In the data rows, the value 128 means zero.
Here are some numbered points:
[128 125 117  96 151 102  90  70 120 157 144 141 214  71 127 141  13  99
 126 136  66  86 124 114] 0
[ 70 187 117 153 145 103  91 154   4 208  95 178 149 126 108 129 205  90
 118 139 158 136 131  95] 1
[122 151 136  94 157 147  83 196 121 128  64 101  97 172 147 135 163 122
 138 106 182 103 117 137] 2
[193 158  68 109  86 161 122  83 166  76 230 190 148 130 129 108 118 187
 123 186  96 102 107 146] 3
[ 88 155 104 120 117  88 123  90 122 160 184 145 193 125 121 163  72  91
 138 141  66 126 142  86] 4
[ 89 101 181 124 126 110 158 160 131 141 104 141  93  34 107 111 105  75
 164  85 163 121 183  78] 5
[167 113  95 143 117 157 190  98 206  65 200  68 162 202 116 161 114 149
 131 117 104 160  88 184] 6
[ 13 237 106  91 147 112  31 101  92 148 209 180 211 134 145 104  89 121
 168 153 128  82 165 134] 7
[164 120  96 158 120 130 144 132 122 107 141 165 162 150 115 158 146 124
 146 116 119 182 104  92] 8
[201 231  50  80 114  91  53  89 100 118 208 208 202  45  95 167  21  88
 107 180  78  63 107 115] 9
[102 125 150 135 156 208 118 182 151 115 110 148 115 175 142  99 180 152
 165 118 203 110 116 172] 10
[115  98 114 102  86 160 172 118 207  76 190 133  97 155 155 103 137 166
 144 152 128 123 156 150] 11
[127 101  97 151 102 122 181  71 172  92 175  58 142 254 174 137 163 201
 107 154  64 188 121 177] 12
[160  42 142 128 151 201 158 144 188  90  99 123 101 144 148 103 142 157
 143 112 160 133 110 169] 13
[128 209  84 123 112 139 122 147 112 107 187 160 158 137 101 152 146 105
 148 131 162 125 108 129] 14
[134 122 116 101 143 104  84  75 125 155 140 141 201  66 132 136   7  98
 135 134  57 101 137 104] 15
[186  94 104 120 141 104 147 105 131 140 106  90 163 128 117 179  76 104
  99 120  69 147  98 122] 16
[ 94 159 162 117 140 140 121 151 134 144 119 104  95 147 116 132 158 125
 130 132 153  80 125 159] 17
[161 154 120  98 109 114 118 173 124 112 116 175  79 100 119 148 138  94
 122 131 156 116 122  74] 18
[119  65 226 116 166 175 137 162 146 210  21  73  34  90 124 125 145 100
  90 113 155  45 109 161] 19
[140 102 107 139 109 130 145 102 173  73 183 149 127 137 155  88 110 197
 158 133 112 168 148 125] 20
[ 85 120 139 143 139 207 112 162 136 126 110 146 110 167 142 105 190 158
 159 121 213 112 128 175] 21
[149  99  96 143 127 109 143  95  94 139  97 108 151 184 144 150 141 145
  91 154  83 172 121 114] 22
[137  86  98 133  96 149 159  83 192  48 202 156 129 138 156  70 118 208
 168 148 106 181 149 120] 23
[ 98 102 140 159 137 220 180 137 136  92 151 131 152 139 125  92 176 145
 146 121 194 136  99 195] 24
[138  76 208 119 156 163 139 158 146 189  37  81  52 100 119 123 144 113
  88 128 146  58 118 169] 25
[170 227  59  92 107  76  49  79 111 120 219 181 162 108 130 144  60 134
 118 183  69  88 124 107] 26
[212 172  80 111 103  92  90 105 111 114 186 202 159  49 108 176  50  97
 126 155  70 105 103  69] 27
[169 252  51  96 106  67  42  71 103 128 234 183 192 112 133 143  53 146
 115 200  44  68 127 107] 28
[132 145 131 107 147 149  95 177 138 126  71 116  90 166 145 137 151 130
 126 124 171 105 115 142] 29
[ 76 178 128 156 133 106  97 159  30 183 106 168 147 119 114 126 183  97
 121 139 163 134 131  95] 30
[162 122  83 157 115 117 148 132 101 111 152 189 166 131 113 151 156 117
 146 142 112 196 117  85] 31
[164  31 115 162 165 223 191 103 171  76  75  38 147 213 157 107 171 187
  96 124 157 168  70 237] 32
[193 159  83 107  99 139 108 148 138  94 147 174 111 120 121 145 131 132
 118 147 145 113  92 125] 33
[153 130 150 105 137  61  88 117 102 179  96 143 135  33 123 128  45  90
 126 120  82 102 154  65] 34
[157 153 105 129 121 126 106  93  90 105 141 120 159 142 137 103 135 166
  92 159 109 147 113 156] 35
[143  70 151 107 199 168  84 149 130 160  16 132 160 103 124 134  85  90
 138 107 154  90 104 119] 36
[193 143 141 113 128 135 123 103 156  87 135  59 100 127 143  99 109 162
  94 140 119  99  93 205] 37
New points follow, each followed by the number of its nearest point above by angle.
[213  82 142 142 123 179 174 197 211  46 119  98  67 146 113 145 138 138
 168  73 189 152  99 148] 13
[147  92 163 123 136 117 130 118 128 154 108 137 126  54 115 130  80  98
 125 110 108 106 127 108] 34
[164 159  95 138 125 111 105  88  97 119 141 123 158 132 141  94 117 155
  89 159 109 146 109 152] 35
[113 165 163 105 119  81 110 144 152 116 199 146 108  51 128  81  84 122
 185 102 138 115 188  95] 5
[116 108  97 144 108 133 179  64 167  88 176  69 145 241 160 133 141 190
 109 162  76 169 121 169] 12
[ 44 150 161 120 125  86 103  92  66 219 154 186 146   6 110 106  91  80
 125 153 101  74 176  79] 34
[ 23 146 144 110 117  54 128 162 153 127 127 101  92 158 135 135 126 106
 163  98 121 153 208  56] 5
[ 40 104 146 111 119 121 159 131 157 143 121 113 111 158 140 142 143 117
 159 120 122 130 179  96] 5
[101  40 214 150 153  99 183 199 128 181   0  81  52  64  98 145 133  40
 130  46 162 159 175  65] 5
[216 146 144 115 136 129 123 100 162  90 123  39  91 132 139  92  96 179
  73 130 123  90  87 229] 37
[ 74  98 202 120 137 109 161 173 134 147 111 142  86   1 105 112  90  68
 180  64 171 117 178  79] 5
[148  73 161 135 129 125 161 147 167 100 102  94 109 124 139 120 104 126
 148  96 125 170 142 121] 13
[151  79  80 169 126  90 161  75 101 144 101  98 167 225 156 163 168 154
  70 170  44 221 113 103] 22
[170 144 140 165 126  60  99 140  72 144  37  29  82 187 157 112 186 168
  62 133 107 179 128 143] 22
[ 70 143 179 125 128 114 112 139  86 191 120 180  87  30 124  84 125 108
 132 132 150  75 170 111] 5
[157 197  87 111 143 108  43 155  64 145  93 183 177 111 112 153 107  96
 119 138 141 102 105  92] 9
[124 104 177 130 137  81 130 157 109 169  61 102  84  70 112 137 110  71
 121  77 128 130 163  83] 5
[117 107  95 149 104 125 174  74 165  96 165  66 150 238 155 143 158 188
 108 158  78 178 128 165] 12
[163  50 154 113 128 145 138 142 213  60  99 112  83 102 166  81  72 162
 185  83 135 149 165 112] 13
[152 157  83 143 127 112 117  74  91 114 147 129 165 136 137 102 120 163
  87 162 106 137 107 153] 35
[224 170  72 116 105  78  79  93 107 115 182 199 155  44 101 171  41 103
 114 158  74 108 103  71] 27
[  6 140 176 144 151 168 130 144 162 169 130  21 103 255 151 127 220 157
 126 136 159  96 130 229] 17
[160  54 131 125 141 195 152 142 192  86  93 122 103 151 148 114 135 152
 139 122 155 132 108 158] 13
[199 161 142  74 131 180 123  98 206 112 199 128 108  54 109 145  40 117
 107 144 134   3  82 209] 37
[175  26 144 126 149 220 166 147 211  78  84 126 101 148 155 104 127 164
 145 106 169 139 105 165] 13
[  0 128 204  88 140 180 155 171 191 193 114 108  57 169 141 141 178  98
 165 114 194  36 177 144] 17
[  1 133  95 113 104 115 141  34 112 188 229 228 231  83 141 137  75 109
 159 195  59 109 179  69] 4
[188 143 138 111 130 125 110 110 144 101 136  59  98 126 140 106  99 160
  82 135 119  94  95 209] 37
[  0 151 190 122 115 106 153 113 105 199 151 121  84  50 119  86 141 108
 124 138 140  67 193 123] 5
[165  40 145 121 147 198 163 146 187  86  82 126 104 149 144 113 138 163
 142 114 168 129 110 164] 13
[174  57 137 134 106 165 186 162 191  69  98 116  55 160 140 121 179 159
 138 113 168 169 124 137] 13
[231 178  75 114 112  89  85 100 117 113 187 193 166  49  98 159  54  99
 117 149  73 117 112  81] 27
[153 157  98 138 123 114 115  92 100 104 157 126 159 139 144 107 133 161
  99 155 114 150 109 154] 35
[ 38 151 188 116 114  95 132 149 123 152 146 140  73  48 122  75 120 106
 160 105 165 106 200 106] 5
[216 134 139 133 133 133 126 109 159  88 133  45  91 132 139  95 102 170
  86 134 117  96  90 226] 37
[ 45 131 208 138 142 139 131 175 127 168  80  76  53 166 144 104 199 142
 130 116 178 107 153 152] 17
[ 36 100 148 116 125 127 158 137 167 151 120 115 109 161 147 139 146 109
 148 116 129 138 176  98] 5
[177 173  72 113  91 149 122  89 148  86 228 186 137 115 139 117 110 172
 122 179 106  98 106 145] 3
[ 85 108 190 122 133 111 157 165 131 149 113 155  84  19  95 102 103  63
 163  76 157 115 182  81] 5
[168  42 135 128 146 212 156 141 197  80  80 124 102 161 157 109 135 168
 141 114 154 129 106 167] 13
[200 109 135 130 131 111 144 122 119  85  90  90  96  82 128  87  92 142
 102 103 141 159 124 148] 37
[255 126 102 125 115  61 114 143 140  89 101  84 111 136 107 179  75 109
 102  99  72 173 103  83] 16
[181  75  98 141 135 151 198  88 197  86 158  78 187 177 120 170  77 139
 115 116  74 172  93 162] 6
[164  43 115 152 159 214 206 104 175  75  66  45 148 215 155 109 172 188
  93 127 155 163  68 236] 32
[237 173  72 112 105  80  85  96 111 114 188 204 163  44  96 166  46  99
 116 156  65 111 102  77] 27
[115 112  90 137 103 124 176  61 172  95 186  59 154 249 166 137 144 185
  97 157  82 176 125 181] 12
[159 149  99 135 128 115 106  84  93 114 144 116 161 137 140  99 125 159
 104 158 111 147 119 151] 35
[249 168  98  96 106  58  76 147 124  79 131 152  95  49 112 145  51 116
 132 109 101 138 129  67] 27
